[[ 2.55  3.90  0.20]
 [ 3.29  3.58 -0.21]
 [-2.43  4.33 -1.89]]
->
[[2.55 3.90]
 [3.29 3.58]]

[[-3.52 -4.39  1.78 -4.10]
 [-1.21  2.47  1.59 -3.09]
 [ 3.54  2.75  5.08  3.23]
 [-1.24  0.70  4.40 -3.21]
 [-2.19  4.85 -2.05  1.34]]
->
[[-3.52 -4.39]
 [-1.21  2.47]]

[[ 5.13 -0.66]
 [-1.71  1.25]
 [-3.13  0.34]
 [ 0.25 -0.24]]
->
[[ 5.13 -0.66]
 [-1.71  1.25]]

[[-1.21 -0.09 -1.27 -1.84 -0.54]
 [ 4.59  3.73  0.84  3.35  0.07]
 [ 0.86  2.77 -0.10 -1.04  0.09]
 [ 4.79  0.13  0.90 -0.62  0.03]]
->
[[-1.21 -0.09]
 [ 4.59  3.73]]

[[ 0.29 -2.43 -1.94]
 [-2.91 -2.86 -4.38]
 [ 0.61 -2.34  2.57]
 [-2.39 -1.46  2.42]
 [ 1.57 -2.38  3.81]]
->
[[ 0.29 -2.43]
 [-2.91 -2.86]]

[[ 1.80 -0.62]
 [ 1.35  4.92]
 [-3.00 -0.89]
 [-2.17  3.41]
 [ 0.26  4.83]]
->
[[ 1.80 -0.62]
 [ 1.35  4.92]]

[[-5.04  0.00]
 [ 4.05  1.13]
 [-4.76 -0.17]
 [ 0.12  0.45]
 [ 3.07  1.41]]
->
[[-5.04  0.00]
 [ 4.05  1.13]]

[[-0.95  1.58 -0.80 -0.17  4.15]
 [-0.95  0.83 -2.34 -1.89  2.87]]
->
[[-0.95  1.58]
 [-0.95  0.83]]
---
[[-4.66  1.28 -0.15]
 [-4.52  1.15 -0.13]
 [-4.41  0.81 -0.19]
 [-0.19  0.27 -0.05]
 [ 5.35 -1.30  0.41]
 [ 2.87 -0.38  0.16]
 [ 5.12 -1.29  0.00]
 [ 5.23 -1.54  0.12]
 [-5.12  0.71 -0.21]
 [ 5.47 -1.22  0.30]]
->
[[ 5.47 -1.22  0.30]
 [ 5.35 -1.30  0.41]
 [ 5.23 -1.54  0.12]
 [ 5.12 -1.29  0.00]
 [ 2.87 -0.38  0.16]
 [-0.19  0.27 -0.05]
 [-4.41  0.81 -0.19]
 [-4.52  1.15 -0.13]
 [-4.66  1.28 -0.15]
 [-5.12  0.71 -0.21]]

[[0.73 4.71]
 [1.07 5.18]]
->
[[1.07 5.18]
 [0.73 4.71]]

[[ 0.00 -0.01]
 [-0.51  2.16]
 [ 2.26  5.57]
 [-0.03 -0.01]
 [ 3.11  5.33]
 [ 0.01 -0.01]
 [ 1.72  2.80]
 [-2.40  5.26]
 [ 0.22  2.55]
 [-0.01  0.03]]
->
[[ 3.11  5.33]
 [ 2.26  5.57]
 [ 1.72  2.80]
 [ 0.22  2.55]
 [ 0.01 -0.01]
 [ 0.00 -0.01]
 [-0.01  0.03]
 [-0.03 -0.01]
 [-0.51  2.16]
 [-2.40  5.26]]

[[-2.94  0.71  1.18  0.50  2.82 -3.86 -0.62 -0.86 -1.78 -0.68]
 [-0.09 -0.12  0.48  0.10  0.71 -0.35  0.08  0.16  0.06 -0.11]
 [-4.12  0.76  1.48  0.82  3.28 -4.57 -0.84 -1.12 -2.21 -0.60]
 [-3.39  0.70  1.26  0.61  2.94 -4.07 -0.64 -0.99 -1.85 -0.65]
 [-0.36  0.27  0.82 -0.58  1.81 -2.07 -0.11 -0.35 -0.82 -0.47]]
->
[[-0.09 -0.12  0.48  0.10  0.71 -0.35  0.08  0.16  0.06 -0.11]
 [-0.36  0.27  0.82 -0.58  1.81 -2.07 -0.11 -0.35 -0.82 -0.47]
 [-2.94  0.71  1.18  0.50  2.82 -3.86 -0.62 -0.86 -1.78 -0.68]
 [-3.39  0.70  1.26  0.61  2.94 -4.07 -0.64 -0.99 -1.85 -0.65]
 [-4.12  0.76  1.48  0.82  3.28 -4.57 -0.84 -1.12 -2.21 -0.60]]

[[-0.65  1.01 -0.74  4.49  0.27 -1.28 -0.75 -0.18 -0.77 -0.41 -1.66  1.12
  -0.89 -0.56 -0.30]
 [ 0.04  1.29 -5.50 -4.39 -1.02  2.28 -2.05 -1.08 -0.89  4.31  3.17 -1.23
  -0.83  2.14 -0.54]
 [ 0.63 -3.53  2.51 -1.36  0.14 -0.89  1.14 -2.09  0.24 -0.03 -3.88 -2.78
   0.51  0.84 -0.74]]
->
[[ 0.63 -3.53  2.51 -1.36  0.14 -0.89  1.14 -2.09  0.24 -0.03 -3.88 -2.78
   0.51  0.84 -0.74]
 [ 0.04  1.29 -5.50 -4.39 -1.02  2.28 -2.05 -1.08 -0.89  4.31  3.17 -1.23
  -0.83  2.14 -0.54]
 [-0.65  1.01 -0.74  4.49  0.27 -1.28 -0.75 -0.18 -0.77 -0.41 -1.66  1.12
  -0.89 -0.56 -0.30]]

[[-1.06  4.17 -1.16  1.49 -5.71  5.32  1.63 -0.24]
 [ 1.35 -0.39  0.82 -2.01 -2.22  0.57 -5.77 -3.39]]
->
[[ 1.35 -0.39  0.82 -2.01 -2.22  0.57 -5.77 -3.39]
 [-1.06  4.17 -1.16  1.49 -5.71  5.32  1.63 -0.24]]

[[ 0.50  1.47 -3.31 -2.97 -4.96  0.88  0.53 -2.03 -0.17  0.09  0.81]
 [ 2.86 -1.70 -1.11  0.20  0.29  2.73  0.35  4.83 -1.39  0.33 -4.39]
 [ 3.44  0.27 -0.95 -3.20 -0.32  1.91  1.96  0.53  0.33 -0.72  0.35]
 [-3.59 -0.52  3.54  0.97  2.12 -2.30  0.94 -4.50  0.15  3.62  4.81]
 [-0.41  0.25  2.27  1.05  1.46 -1.16  2.22  0.27  1.53 -0.91  3.71]
 [-0.20  0.57  2.09  1.49  1.70 -1.09  1.83  0.79  1.64 -0.94  3.31]
 [-3.73 -1.29  4.10 -0.22  1.42 -2.26  0.62 -5.15 -0.22  3.70  4.01]
 [-1.42 -5.26 -2.11 -2.23 -1.65 -4.40  0.50 -4.07  0.60 -1.37  2.13]]
->
[[ 3.44  0.27 -0.95 -3.20 -0.32  1.91  1.96  0.53  0.33 -0.72  0.35]
 [ 2.86 -1.70 -1.11  0.20  0.29  2.73  0.35  4.83 -1.39  0.33 -4.39]
 [ 0.50  1.47 -3.31 -2.97 -4.96  0.88  0.53 -2.03 -0.17  0.09  0.81]
 [-0.20  0.57  2.09  1.49  1.70 -1.09  1.83  0.79  1.64 -0.94  3.31]
 [-0.41  0.25  2.27  1.05  1.46 -1.16  2.22  0.27  1.53 -0.91  3.71]
 [-1.42 -5.26 -2.11 -2.23 -1.65 -4.40  0.50 -4.07  0.60 -1.37  2.13]
 [-3.59 -0.52  3.54  0.97  2.12 -2.30  0.94 -4.50  0.15  3.62  4.81]
 [-3.73 -1.29  4.10 -0.22  1.42 -2.26  0.62 -5.15 -0.22  3.70  4.01]]

[[-1.81 -4.56]
 [-2.80  0.39]
 [-2.74 -0.69]]
->
[[-1.81 -4.56]
 [-2.74 -0.69]
 [-2.80  0.39]]
